In the data rows, zero lies at 4.5, halfway between 4 and 5.
Here are some numbered points:
[4 5 3 4 4 5 3 5 1 6 5 5 4 6 4 4 4 5 5 5 5 4 5 3 6 4 6 5 5 4 3 7 5 4 3 3 6
 5 2 4 5 5 6 5 5 4 6 4 5 5 4 5 5 5 3 5 3 4 6 6 3 5 3 6] 0
[5 5 3 5 2 3 6 4 1 6 5 5 5 4 4 4 4 5 5 5 5 4 1 6 5 4 2 4 5 4 5 4 5 3 4 6 6
 5 6 4 5 5 6 5 5 4 5 5 4 6 4 5 4 5 3 4 6 4 6 3 5 6 3 3] 1
[5 5 6 5 3 3 7 4 5 6 5 5 4 4 4 3 4 5 4 4 5 4 5 3 5 4 2 4 4 4 4 5 5 3 4 8 6
 7 4 3 5 5 2 5 4 4 7 6 4 5 6 5 4 4 6 4 6 4 4 6 5 5 3 6] 2
[3 5 6 4 6 4 3 5 5 6 5 5 4 4 4 4 4 5 5 5 6 4 5 6 6 4 6 4 4 4 5 3 5 4 4 4 6
 5 5 4 5 5 6 5 5 4 3 4 4 5 4 5 4 4 6 3 6 4 5 6 4 5 3 6] 3
[5 5 6 6 5 3 4 6 5 2 5 5 4 4 4 4 7 1 5 6 5 8 5 6 4 9 2 9 4 4 3 3 5 4 7 6 6
 4 5 4 5 5 2 5 4 4 4 4 3 5 6 5 4 4 6 4 6 4 3 3 4 5 3 3] 4
[6 4 6 4 2 4 3 7 5 6 5 5 4 4 4 4 7 5 4 6 5 4 5 6 3 8 2 6 4 4 4 4 5 5 5 8 6
 5 5 4 5 5 2 5 4 4 6 4 4 3 7 1 4 5 6 3 6 4 6 3 3 3 7 6] 5
[6 5 6 5 5 5 3 4 5 2 5 5 4 4 4 4 6 5 5 4 5 3 5 6 4 4 6 4 5 4 4 4 5 5 4 5 2
 5 7 5 5 5 2 5 4 4 2 3 5 4 4 5 4 5 3 4 6 4 5 3 4 5 3 6] 6
[5 5 6 5 6 4 4 5 1 6 5 5 4 5 4 3 5 5 4 5 5 4 5 6 5 4 6 4 4 4 4 4 5 4 4 5 2
 5 5 3 5 5 2 5 5 4 2 4 4 5 4 5 6 6 3 4 6 4 5 3 4 5 3 6] 7
[5 3 3 9 4 4 8 4 5 6 1 5 9 4 4 3 4 5 5 6 3 5 1 3 5 4 6 4 6 4 5 4 5 2 4 4 6
 7 5 4 5 5 6 5 5 7 7 3 2 9 4 5 4 7 6 3 6 4 5 3 8 7 3 3] 8
[5 5 6 3 5 5 3 3 5 6 5 5 4 4 4 6 4 5 4 5 5 4 5 6 6 4 6 4 4 4 5 4 5 4 4 3 2
 4 6 5 5 5 6 5 4 4 2 3 4 5 4 5 4 4 6 4 6 4 6 3 5 5 3 6] 9
[6 4 6 4 4 3 3 5 5 2 5 5 5 4 4 4 6 5 4 5 5 3 5 6 2 7 2 6 4 4 5 4 5 5 7 8 2
 5 7 4 5 5 2 5 3 4 5 5 4 4 8 5 5 4 6 4 6 4 4 3 4 4 7 6] 10
[4 5 3 3 6 5 3 5 5 6 1 5 4 4 4 4 4 5 5 1 6 5 5 6 6 3 6 4 6 8 5 3 5 4 4 3 2
 4 4 4 5 5 6 1 5 4 6 3 6 5 4 1 5 5 6 4 3 4 6 6 6 4 7 6] 11
[6 5 6 3 2 3 4 3 5 2 5 5 4 4 4 2 6 5 5 5 5 4 5 6 1 5 2 5 4 4 3 3 5 5 7 8 6
 5 4 4 5 5 2 5 3 4 5 3 4 3 8 5 4 5 6 3 3 4 4 3 5 4 7 3] 12
[5 5 3 4 7 6 3 5 5 2 5 5 4 4 4 6 4 5 4 5 5 3 5 6 6 4 6 4 4 4 5 5 5 5 4 4 6
 5 5 6 5 1 6 1 5 4 2 5 5 4 3 5 4 5 3 4 6 5 5 3 4 5 7 6] 13
[5 5 6 5 4 4 3 5 5 6 5 5 4 6 4 3 4 5 5 4 5 4 5 6 5 3 6 4 5 4 3 6 5 4 4 3 6
 5 4 3 5 5 2 5 5 4 4 4 5 5 3 5 5 6 3 4 6 4 4 6 4 5 3 6] 14
[5 5 6 4 4 5 3 5 5 6 5 5 4 5 4 3 4 5 5 5 6 3 5 6 6 4 6 4 5 4 4 5 5 4 4 3 2
 5 6 4 5 5 6 1 5 4 7 4 5 5 3 5 5 5 3 5 6 4 5 6 4 5 3 6] 15
[6 5 3 8 1 3 5 4 5 2 5 5 1 4 4 4 5 5 4 0 5 4 5 6 2 3 2 4 4 4 5 4 5 4 5 9 2
 5 4 3 5 5 2 5 4 4 8 7 5 4 8 1 3 4 6 3 6 4 5 3 4 4 7 6] 16
[5 5 3 9 0 4 5 3 5 2 5 5 2 4 4 5 6 5 5 0 5 4 5 6 3 2 2 5 4 4 2 5 5 6 4 9 2
 6 6 3 5 5 2 5 5 4 5 8 4 3 9 1 4 5 6 3 3 4 6 3 3 2 7 3] 17
[4 5 3 4 5 4 4 1 5 2 5 5 4 3 4 4 4 5 5 2 6 5 5 3 5 4 6 4 4 4 5 3 1 6 4 4 6
 4 7 4 5 5 2 5 5 4 3 5 6 4 4 5 4 5 3 4 3 4 5 6 8 4 7 6] 18
[5 5 6 5 5 4 3 4 5 6 5 5 4 4 4 4 5 5 4 5 5 4 5 6 3 4 6 4 4 4 5 4 5 5 4 5 6
 5 5 4 5 5 2 5 3 4 6 4 5 4 5 5 4 5 3 3 6 4 3 6 5 5 3 6] 19
[5 5 6 4 6 2 4 5 5 6 5 5 4 4 4 3 5 5 4 5 5 4 5 6 5 4 6 4 5 4 4 3 5 5 4 5 2
 5 7 4 5 5 2 5 4 4 6 4 5 5 5 5 3 4 3 3 3 4 5 6 4 5 3 6] 20
[6 5 6 4 5 3 4 5 5 6 5 5 4 4 4 4 4 5 4 5 5 3 5 3 5 4 6 4 4 4 4 4 5 4 4 4 6
 5 5 3 5 5 2 5 5 4 3 3 4 5 5 5 3 5 6 3 3 4 4 6 3 5 3 6] 21
[5 6 6 5 4 6 4 5 5 6 5 5 4 5 4 5 5 5 4 5 5 4 5 3 5 4 6 4 5 4 3 4 5 4 4 4 2
 5 5 6 5 5 2 5 4 4 7 4 4 5 4 5 5 5 3 4 3 4 4 6 5 5 3 6] 22
[6 4 3 5 6 4 3 6 5 2 5 5 5 4 4 4 7 1 5 7 5 5 5 6 2 8 2 6 5 4 4 3 5 5 8 7 6
 5 7 4 5 5 2 5 2 4 7 4 3 3 7 5 4 4 3 4 6 4 4 3 4 3 3 6] 23
[6 5 6 2 3 3 4 5 5 6 5 5 4 4 4 3 6 1 5 5 5 3 5 3 4 3 6 4 5 4 5 3 5 4 8 9 2
 3 4 3 5 5 2 5 4 4 4 4 4 5 6 5 4 5 3 4 3 4 4 3 3 5 3 6] 24
[6 5 6 4 5 3 4 5 5 6 5 5 4 4 4 3 6 1 5 5 5 4 5 6 5 4 6 4 4 4 4 4 5 4 7 6 2
 4 4 4 5 5 2 5 4 4 2 4 4 5 5 5 6 5 6 3 6 4 3 3 4 5 3 6] 25
[5 4 3 6 4 3 8 4 1 6 1 5 8 5 4 4 4 5 5 6 4 5 1 3 6 3 6 4 5 4 4 5 5 2 4 4 2
 7 4 4 5 1 6 5 4 7 1 3 2 9 3 5 3 6 6 3 6 4 7 3 7 6 3 3] 26
[4 5 3 6 4 3 7 4 5 6 5 5 5 4 4 4 4 5 3 2 5 5 5 3 6 3 2 4 6 4 6 4 5 3 4 5 6
 6 5 4 5 5 6 1 4 4 6 6 4 5 5 5 5 7 6 3 3 4 5 6 5 5 7 6] 27
[4 6 3 3 3 7 4 3 1 6 5 5 4 3 4 8 4 5 5 4 6 5 5 6 6 4 6 4 7 8 5 3 5 4 4 4 6
 5 5 5 5 5 6 1 4 4 2 4 5 5 3 5 3 5 6 4 3 5 6 3 6 5 7 3] 28
[5 4 3 5 5 6 4 4 5 6 5 5 4 4 4 8 6 1 5 5 5 6 5 6 3 9 6 9 4 4 5 3 1 4 5 4 2
 5 6 6 5 5 2 5 1 4 3 3 4 5 6 5 4 4 6 4 3 6 3 6 3 4 3 6] 29
[5 6 3 4 4 6 4 5 5 2 5 5 4 5 4 6 5 5 4 5 5 4 5 3 5 4 6 4 4 4 3 6 5 4 4 3 2
 5 4 7 5 5 2 1 4 4 8 5 5 4 4 5 3 5 3 4 6 5 6 6 4 5 3 6] 30
[6 5 6 5 6 4 3 4 5 6 5 5 4 4 4 4 5 5 4 5 5 4 5 3 4 4 6 4 4 4 4 4 5 4 4 4 2
 5 5 4 5 5 2 5 4 4 3 4 5 5 4 5 5 6 3 5 3 4 6 6 5 5 3 6] 31
[6 5 6 4 5 3 5 5 5 6 5 5 4 4 4 5 4 5 4 4 6 4 5 6 5 4 6 4 4 4 5 4 5 5 4 4 2
 5 7 4 5 5 6 1 4 4 5 3 5 5 5 5 6 4 3 4 3 4 5 6 5 5 7 3] 32
[7 5 3 6 4 3 7 3 5 6 5 5 4 4 4 3 4 5 4 3 5 4 5 3 4 4 2 4 4 4 3 4 5 4 6 8 6
 6 6 3 5 5 2 5 3 4 7 6 4 5 8 5 5 5 3 4 3 4 5 6 5 5 7 6] 33
[6 4 6 1 4 4 3 5 5 6 5 5 4 4 4 4 5 1 5 5 5 4 5 3 5 4 6 4 5 4 7 4 5 5 9 9 6
 3 5 4 5 5 2 5 0 4 4 4 4 4 8 5 5 5 3 4 6 4 2 6 3 5 3 6] 34
[4 5 6 5 5 4 3 4 5 2 5 5 4 8 4 4 4 5 5 5 5 3 5 3 6 4 6 4 5 4 3 8 5 4 4 3 6
 5 3 3 5 1 6 5 6 4 4 4 4 5 3 5 3 5 3 4 6 4 4 6 3 5 3 6] 35
[5 5 6 5 5 5 3 5 1 6 5 5 4 4 4 4 4 5 5 5 5 4 5 6 4 4 6 4 5 4 4 4 5 4 4 4 6
 5 4 4 5 5 6 1 4 4 4 4 4 5 4 5 4 5 3 5 6 4 6 6 4 5 3 6] 36
[4 5 6 4 5 4 4 3 1 6 1 5 5 4 4 3 4 5 3 2 5 5 1 6 6 4 6 4 7 4 5 3 5 4 4 3 6
 4 4 4 5 5 6 1 5 4 2 2 5 5 4 5 3 6 6 3 3 4 7 3 4 5 7 6] 37
[5 5 6 5 5 4 3 5 5 2 5 5 4 6 4 5 4 5 5 5 4 3 5 3 6 3 6 4 5 4 3 5 1 4 3 3 6
 5 4 3 5 5 6 5 7 4 5 5 4 5 3 5 5 5 3 4 6 4 1 3 3 5 3 3] 38
[5 5 3 2 4 4 6 5 5 6 5 5 4 4 4 3 3 5 3 5 4 4 5 3 5 3 2 4 5 4 4 3 5 3 6 6 2
 5 5 3 5 5 2 5 4 4 5 7 4 6 6 5 5 3 6 3 3 4 4 3 3 5 3 6] 39
[4 4 6 5 6 3 5 5 5 6 5 5 4 6 8 4 4 5 4 5 4 4 5 3 6 4 6 4 4 4 4 5 5 4 4 3 6
 4 2 4 1 5 6 5 5 5 3 4 4 5 3 5 4 2 6 4 6 4 5 3 4 5 3 3] 40
[1 5 3 4 4 3 7 4 1 6 5 5 4 5 8 3 4 5 2 5 5 4 5 3 5 5 2 3 4 4 5 3 5 4 3 4 6
 5 5 4 5 1 2 5 5 4 3 7 4 5 4 5 4 4 6 4 6 4 6 3 4 6 3 6] 41
[6 4 6 5 8 3 3 5 5 2 5 5 4 8 8 4 4 5 4 5 4 2 5 3 5 4 6 5 3 4 4 8 5 4 5 4 2
 5 2 3 1 5 6 5 6 4 3 4 4 4 3 5 4 5 6 5 6 4 4 3 3 5 3 3] 42
[3 0 3 4 7 3 7 5 5 6 1 5 7 4 8 3 4 5 4 5 1 3 1 3 6 4 6 4 0 8 4 5 5 4 4 3 6
 5 2 4 1 1 6 5 4 9 3 5 3 5 3 5 4 2 6 5 3 4 6 3 3 5 3 3] 43
[5 0 3 4 4 4 8 5 5 6 1 5 9 0 8 4 4 5 2 5 0 6 1 3 5 4 6 4 0 8 4 2 5 4 4 4 2
 7 1 4 1 1 2 5 4 9 5 4 0 4 3 5 4 6 6 4 3 4 5 6 5 5 3 3] 44
[9 4 3 4 3 4 4 4 5 6 5 5 4 6 8 8 4 5 8 5 2 4 5 3 6 4 6 4 2 4 5 6 5 4 4 4 6
 4 3 3 1 5 6 5 9 5 5 4 5 5 3 5 9 1 6 5 3 4 0 6 5 5 3 3] 45
[7 0 6 4 3 5 6 5 5 6 5 5 3 5 8 5 4 5 5 5 1 3 1 3 5 3 6 5 0 8 4 6 1 4 4 3 6
 5 0 4 1 5 6 5 7 6 5 4 5 5 3 5 4 0 6 6 6 4 5 3 4 5 3 3] 46
[0 5 6 4 6 3 7 4 5 2 5 5 4 5 8 3 4 1 4 5 3 4 5 3 5 5 2 2 4 4 5 5 1 5 4 5 6
 4 4 4 5 5 6 5 4 4 5 9 4 4 4 5 3 1 6 4 6 4 3 3 4 5 3 6] 47
[1 5 6 6 5 4 6 4 5 6 5 5 4 5 8 2 4 1 7 5 3 4 5 3 6 3 6 4 4 4 4 4 5 4 3 4 2
 0 4 4 1 5 6 5 7 4 5 5 5 4 3 5 4 0 6 4 6 4 3 6 3 5 3 3] 48
[7 0 6 5 5 2 4 5 1 6 5 5 3 1 8 2 4 5 8 5 0 3 1 3 6 4 6 5 0 4 4 5 5 4 5 3 2
 2 1 4 1 5 6 5 9 7 8 3 5 4 4 5 7 0 6 4 6 4 4 6 3 5 3 3] 49
Which two points above are nearest to each new point? Their numbers follow each, nearest first.
[0 4 3 0 6 3 8 4 5 6 5 5 7 0 8 4 3 1 8 5 0 4 1 3 5 4 6 2 0 4 4 5 1 4 3 4 2
 0 1 4 1 1 6 5 9 9 3 9 5 4 4 5 4 0 6 4 6 4 1 6 4 5 3 3] 48 43
[5 4 6 5 4 3 3 5 5 6 5 5 4 8 8 5 4 5 7 5 4 3 5 3 5 3 6 2 5 4 4 6 5 4 4 3 6
 2 0 3 1 5 6 5 6 4 4 4 4 4 3 5 5 4 6 5 6 4 4 3 3 5 3 6] 40 42
[4 5 3 6 5 3 3 5 5 6 5 5 4 4 4 3 8 5 5 5 5 3 5 6 3 3 6 4 5 4 7 4 5 6 6 6 6
 5 7 6 5 5 2 5 2 4 6 4 5 3 6 5 4 5 3 4 6 4 5 6 4 4 3 6] 19 20
[2 5 3 4 5 3 6 4 5 6 5 5 4 5 8 3 4 5 4 5 4 3 5 3 6 4 2 4 5 4 4 4 5 4 4 3 2
 5 3 4 5 5 6 5 5 5 2 6 4 5 3 5 4 4 6 4 6 4 3 6 4 6 3 3] 40 41
[5 4 6 4 4 3 3 4 5 6 5 5 5 4 4 3 5 5 5 5 5 4 5 6 1 7 2 4 5 4 4 4 5 5 4 6 6
 5 6 4 5 5 2 5 4 4 1 4 4 3 6 1 3 5 3 3 3 4 5 3 4 3 7 6] 5 12
[6 5 6 4 5 5 3 4 1 6 5 5 4 5 4 3 4 5 5 5 5 4 5 3 4 4 6 4 4 4 5 5 5 5 4 4 6
 5 5 5 5 1 6 1 5 4 1 3 5 5 4 5 6 3 3 5 6 4 6 6 4 4 7 3] 36 13
[6 3 6 5 6 3 6 4 5 6 5 5 4 7 8 4 4 5 5 5 4 1 1 3 6 4 6 4 1 4 4 8 5 4 4 3 6
 4 2 4 1 5 6 5 4 6 2 3 4 4 3 5 3 3 6 6 6 4 4 3 3 5 3 3] 40 42
[5 5 3 4 4 4 3 7 5 2 5 5 4 4 4 4 4 5 4 5 5 3 5 3 3 6 2 4 4 4 4 3 5 4 4 5 6
 5 6 4 5 5 2 5 5 4 6 4 4 4 5 1 4 5 3 5 3 4 5 3 5 4 7 3] 5 12
[5 5 6 5 4 8 3 4 5 6 5 5 4 4 4 6 8 5 5 5 5 6 5 3 1 9 6 7 4 4 5 3 1 6 4 4 6
 5 6 9 5 5 2 1 2 4 1 4 5 2 6 5 4 5 3 5 6 8 5 3 4 2 7 3] 29 6
[4 5 6 4 6 4 6 4 5 6 5 5 4 5 4 4 4 5 4 5 4 4 5 6 5 4 6 4 5 4 5 4 5 4 4 4 2
 4 4 4 5 5 6 5 4 4 7 3 5 5 4 5 4 6 3 4 3 4 5 6 3 5 7 3] 32 20
[5 5 6 3 3 3 4 4 5 6 5 5 4 4 4 3 5 5 5 4 5 4 5 6 4 3 6 4 5 4 5 3 5 5 6 7 6
 5 5 4 5 5 2 5 4 4 8 5 5 5 6 5 4 5 3 3 6 4 6 3 4 5 3 6] 19 20
[5 5 6 5 5 4 3 4 5 6 5 5 4 5 4 4 4 5 4 5 5 3 5 6 5 5 6 4 5 4 4 4 5 4 4 3 6
 5 4 4 5 1 6 5 5 4 5 3 4 5 4 5 4 5 6 3 6 4 5 6 3 5 3 6] 3 14
[5 6 6 4 4 5 4 8 5 2 5 5 4 5 4 3 7 5 5 4 5 9 5 6 5 3 6 4 4 4 3 9 5 5 3 4 2
 5 7 7 5 5 2 5 5 4 4 4 7 3 3 5 5 5 3 6 3 6 5 3 4 4 3 6] 6 22
[5 4 3 3 4 3 8 4 1 6 5 5 5 4 8 3 4 5 1 5 1 5 5 3 7 4 6 4 5 4 4 5 1 3 4 4 6
 5 3 4 1 5 6 5 6 5 4 4 3 5 4 5 4 2 6 3 3 4 5 3 6 5 3 3] 40 41
[6 0 3 3 6 4 8 5 5 2 1 5 9 3 4 3 4 5 5 5 2 5 1 3 6 4 6 4 8 8 4 5 5 3 4 4 6
 5 0 4 1 5 6 5 5 9 4 4 0 7 3 5 4 8 3 4 3 4 6 3 9 5 3 3] 8 26
[4 5 6 5 6 4 3 5 1 6 5 5 4 6 8 4 4 1 6 5 5 5 5 3 6 3 6 4 4 4 3 4 5 4 4 3 6
 4 4 4 5 5 2 5 6 4 7 4 4 5 3 5 5 5 6 4 6 4 2 3 3 5 3 6] 14 21
[6 6 6 5 6 6 4 5 5 6 5 5 4 6 4 7 4 1 5 5 5 6 5 6 5 4 6 5 5 4 3 4 5 4 3 3 2
 5 3 4 5 5 6 5 4 4 4 5 4 5 3 5 4 4 3 3 3 4 2 6 4 5 3 6] 22 31
[5 5 6 4 5 6 3 7 5 6 5 5 4 4 4 5 4 5 4 5 5 7 5 6 5 8 6 6 4 4 4 4 1 4 4 4 6
 5 6 5 5 5 2 5 5 4 4 5 4 4 4 1 6 5 6 7 3 4 4 3 4 4 7 6] 5 21
[5 4 3 3 4 9 3 4 5 2 5 5 4 4 4 8 4 5 5 4 5 3 5 3 4 6 2 7 4 4 5 4 1 6 4 4 6
 5 6 9 5 1 6 1 4 4 4 3 4 5 5 5 1 5 3 6 6 9 5 3 3 3 7 3] 13 30
[5 5 6 2 3 5 3 4 1 2 1 5 4 3 4 4 4 5 5 1 6 4 5 6 5 3 6 4 6 8 6 4 5 5 4 4 6
 4 6 5 5 5 6 1 5 4 2 5 6 5 4 1 5 6 3 5 3 4 5 6 6 4 7 6] 11 28
[4 5 6 3 5 3 6 5 5 6 5 5 4 4 8 4 3 1 3 5 4 4 5 3 5 4 2 4 4 4 4 4 5 4 4 6 6
 4 3 4 5 5 2 5 2 4 5 6 4 5 5 5 3 3 6 3 6 4 4 6 3 5 3 6] 2 39
[5 6 3 4 6 4 4 5 5 2 5 5 4 8 4 6 4 5 5 5 6 4 5 6 5 4 6 4 4 4 4 7 5 4 4 2 2
 5 3 3 1 5 6 5 6 4 6 5 4 4 3 5 4 5 6 4 6 4 6 3 5 5 3 3] 42 40
[4 5 3 4 3 4 7 5 5 6 1 5 4 4 4 3 4 5 3 3 5 4 5 3 5 4 2 4 6 4 5 4 5 3 4 4 6
 4 4 4 5 5 6 5 5 4 6 5 5 6 4 5 6 6 6 5 6 4 5 3 5 6 7 3] 27 1
[3 5 3 4 3 9 3 5 5 2 5 5 4 4 4 7 4 5 4 4 5 3 5 6 5 5 2 5 4 4 6 3 5 4 4 3 6
 5 3 6 5 5 6 1 5 4 3 4 4 5 4 1 4 6 3 7 6 5 6 6 3 3 7 6] 13 36
[5 5 3 4 4 4 6 3 5 6 5 5 4 4 4 3 4 5 6 4 5 5 5 3 6 3 2 4 6 4 5 4 5 3 4 5 6
 5 5 4 5 5 6 5 4 4 6 3 4 5 4 5 5 6 3 3 3 4 6 6 4 5 7 3] 27 33
[3 5 3 5 1 3 4 5 5 6 5 5 4 5 8 4 4 1 6 4 5 4 5 3 5 6 2 3 5 4 5 4 5 4 4 5 6
 2 5 4 5 1 2 5 3 4 6 6 4 5 4 5 4 4 6 4 6 4 5 3 4 5 3 6] 41 2
[0 6 3 9 3 3 9 5 1 2 1 5 5 4 8 3 4 5 0 4 3 5 1 3 6 3 2 4 5 4 5 4 5 2 3 6 6
 9 5 4 5 5 6 5 5 6 6 9 5 5 4 5 5 6 6 4 6 4 6 3 3 5 3 6] 41 1
[4 6 3 4 6 6 4 5 5 6 5 5 4 6 4 9 4 5 8 5 5 4 5 6 6 4 6 6 4 4 4 3 5 4 4 4 6
 5 5 4 5 5 6 5 5 4 6 5 4 5 3 5 7 5 6 4 6 4 2 6 4 5 3 6] 3 14
[5 5 6 2 6 4 6 5 5 6 5 5 3 4 8 3 1 1 8 5 2 4 5 3 6 4 6 4 5 4 2 4 5 4 4 5 2
 0 5 4 1 1 2 5 7 5 5 5 5 5 4 5 3 2 6 5 6 4 0 3 4 5 3 3] 48 40
[6 5 6 4 3 4 4 5 5 6 5 5 4 5 4 3 5 1 5 5 5 3 5 3 3 4 6 4 5 4 5 4 5 4 7 7 2
 3 5 3 5 5 2 5 3 4 3 4 4 5 5 5 4 5 3 2 3 4 2 3 4 5 3 6] 24 25
[4 5 3 9 1 4 8 4 5 6 1 5 5 3 4 5 4 5 4 1 5 5 1 6 5 3 2 4 6 4 6 3 5 2 4 5 6
 7 8 4 5 5 6 5 5 5 2 7 4 6 5 5 4 7 6 4 6 4 5 3 4 6 3 3] 1 27
[5 5 3 6 4 3 3 5 5 6 5 5 4 5 4 3 5 1 5 5 5 4 5 3 5 3 6 3 4 4 3 3 5 4 5 5 6
 4 5 5 5 5 2 5 5 4 5 2 4 5 4 5 3 5 6 4 3 4 3 6 4 5 3 6] 21 19
[5 4 6 3 8 3 6 5 1 2 1 5 5 7 4 4 4 5 4 5 5 5 5 6 5 4 6 4 7 8 4 4 1 3 4 3 6
 5 6 3 1 5 6 1 5 5 5 4 4 5 3 5 5 6 6 4 3 4 5 6 7 5 3 3] 36 32
[5 3 3 4 6 4 7 5 5 6 5 5 5 6 4 3 4 5 5 5 3 5 5 3 5 4 6 5 5 4 5 4 5 3 4 4 6
 5 4 4 1 5 6 5 5 4 4 3 4 6 4 5 4 3 3 4 6 4 6 6 6 5 3 3] 40 3
[3 5 6 7 6 3 3 4 5 2 5 5 4 4 4 7 4 1 9 4 5 8 5 6 4 9 2 9 4 4 4 4 5 4 8 6 6
 4 7 3 5 5 2 5 2 4 6 5 4 5 5 5 5 5 6 3 3 4 0 6 4 5 3 6] 4 23
[4 5 3 5 4 4 6 2 5 6 1 5 5 4 4 3 4 5 5 1 5 4 5 3 5 3 6 4 6 4 6 4 5 4 4 5 6
 4 5 4 5 1 6 1 4 4 5 3 5 5 5 5 5 6 3 3 3 4 6 6 6 4 7 3] 27 32
[4 5 3 5 6 4 3 4 1 6 5 5 4 5 4 5 4 5 5 5 4 4 5 3 6 4 6 5 4 4 3 4 5 4 3 4 2
 5 5 4 5 5 6 5 6 4 2 4 5 5 3 5 6 4 3 4 6 4 4 3 4 5 3 3] 7 9
[5 8 3 4 7 4 4 5 5 2 5 5 4 9 4 9 4 5 6 5 5 3 5 3 6 3 6 4 5 4 2 5 5 4 4 3 2
 5 2 5 5 5 6 5 6 4 2 4 4 5 3 5 7 6 3 4 6 4 3 3 4 5 3 3] 38 35
[5 5 6 3 3 9 3 0 5 2 5 0 4 4 4 5 3 5 4 0 5 4 5 6 2 3 6 3 4 4 5 4 1 9 4 3 6
 5 8 9 5 1 2 1 6 4 5 4 9 1 5 1 4 5 3 7 3 9 7 6 3 0 7 6] 18 13
[4 3 3 4 7 4 6 4 5 6 5 5 4 6 4 3 4 5 3 5 3 5 5 3 5 4 6 4 5 8 5 5 5 4 4 3 2
 5 2 4 1 1 6 5 6 5 6 5 3 5 3 5 4 4 6 3 3 4 6 3 5 5 3 3] 40 42
[6 4 6 5 3 4 2 5 5 6 5 5 4 4 4 3 8 5 5 0 5 4 5 3 2 4 2 5 4 4 4 4 5 9 3 7 6
 5 2 5 5 1 2 1 6 4 3 4 8 1 9 1 4 5 3 4 6 7 7 3 3 0 7 6] 5 12
[4 4 3 4 4 9 4 8 5 2 5 5 5 4 4 5 4 5 6 7 5 8 5 6 2 8 2 9 4 4 5 4 1 5 3 5 6
 5 7 7 5 1 2 1 5 4 4 4 3 5 6 1 5 5 6 9 6 9 6 3 4 0 7 6] 5 29
[1 4 3 4 5 4 8 5 1 6 1 5 8 5 8 3 4 5 3 5 2 5 1 3 4 4 6 5 4 8 4 4 5 4 5 3 6
 7 6 4 1 5 6 5 6 8 6 7 5 4 3 5 4 4 6 3 6 4 5 3 4 5 3 3] 43 40
[5 5 3 4 6 6 4 4 5 6 5 5 4 6 4 5 4 5 4 5 5 8 5 6 6 4 6 4 5 4 4 9 1 4 4 4 6
 5 3 4 5 5 6 5 5 4 5 5 4 5 3 5 6 5 3 9 3 4 4 3 4 5 3 3] 0 38
[5 5 3 4 3 7 4 0 5 2 5 5 5 4 4 4 5 5 5 0 5 4 5 3 2 3 6 3 4 4 4 3 1 9 3 5 2
 5 5 9 5 1 2 1 5 4 4 4 9 1 7 1 6 5 3 5 3 9 7 3 3 0 7 6] 18 6
[6 4 6 6 3 4 5 4 5 6 5 5 4 5 8 3 4 1 5 5 5 2 1 3 6 4 6 5 4 4 3 6 5 4 4 3 6
 0 3 3 5 5 2 5 5 6 4 3 5 7 3 5 4 3 6 4 6 4 4 3 3 5 3 3] 40 21
[3 5 3 4 5 5 4 5 5 6 5 5 4 5 4 6 4 5 3 5 4 4 5 6 6 4 2 4 5 4 5 4 1 4 4 3 2
 5 5 3 5 5 6 5 4 4 6 4 4 5 4 5 4 3 6 4 6 4 5 3 4 5 3 3] 9 3
[5 5 3 5 5 4 5 5 5 6 5 5 4 5 8 4 3 5 6 5 3 4 5 3 5 4 6 4 4 4 3 3 5 4 3 4 2
 3 3 4 1 5 2 5 3 4 6 4 5 5 4 5 3 1 3 4 6 4 3 3 5 5 3 3] 40 48
[4 4 6 5 5 4 4 4 5 6 5 5 3 6 8 3 4 5 6 5 3 4 5 3 5 4 6 4 3 4 4 5 5 4 4 3 6
 4 1 4 1 5 6 5 7 4 3 4 5 5 3 5 5 1 6 4 6 4 5 3 3 5 3 3] 40 42
[5 5 3 4 3 3 4 7 5 2 5 5 4 4 4 3 5 5 5 6 5 6 5 6 3 7 2 3 4 4 4 3 5 4 5 5 6
 5 5 4 5 5 2 5 5 4 3 4 4 4 6 1 4 5 6 4 6 4 5 3 4 5 3 6] 5 4
[7 6 6 3 4 7 3 4 5 6 5 5 4 6 4 9 4 5 4 5 5 4 5 6 6 5 2 4 4 8 5 4 5 4 4 3 6
 5 6 4 5 5 6 5 5 4 5 5 4 5 3 5 6 4 6 8 6 4 5 3 3 5 3 6] 9 3
[0 5 6 6 7 3 5 5 1 2 5 5 4 5 8 3 3 1 9 5 3 4 5 3 5 4 2 0 5 4 4 4 5 4 5 6 6
 0 3 4 5 5 2 5 6 4 6 8 4 4 4 5 4 3 6 4 3 4 0 3 4 5 3 6] 47 48
[6 4 3 6 6 3 9 5 1 6 5 5 9 1 8 3 3 5 1 5 0 3 5 3 5 3 6 4 5 4 4 4 1 3 3 6 6
 7 4 4 1 5 6 5 5 6 5 6 4 7 5 5 4 3 6 4 6 4 4 3 6 5 3 3] 40 8
[6 7 3 4 4 8 4 4 5 6 5 5 4 6 4 8 4 5 4 5 5 7 5 6 6 4 6 5 5 4 4 8 5 4 4 4 6
 5 2 6 5 5 6 5 5 4 5 5 4 5 3 5 3 5 6 8 6 5 5 6 3 5 3 6] 0 14
[0 6 3 9 0 4 8 4 1 2 1 5 5 5 8 3 4 5 0 4 3 4 1 3 6 3 2 3 4 4 4 4 5 3 3 3 6
 9 5 4 5 1 6 5 5 9 0 9 4 5 3 5 3 8 6 4 6 4 5 3 4 8 3 6] 41 26
[5 5 6 4 6 4 3 5 5 6 5 5 4 4 4 4 5 5 5 5 5 3 5 6 5 4 6 4 5 4 4 3 5 4 4 5 6
 5 8 3 5 1 6 5 4 4 4 3 4 5 4 5 6 5 6 3 6 4 5 6 3 5 3 6] 3 21
[6 5 3 7 5 3 4 9 5 6 5 5 4 4 4 4 9 1 4 4 5 9 5 6 2 9 6 8 4 4 5 3 5 4 8 6 2
 5 6 4 5 5 2 5 4 4 2 3 4 4 5 5 3 5 3 4 3 4 2 3 4 4 3 3] 4 29
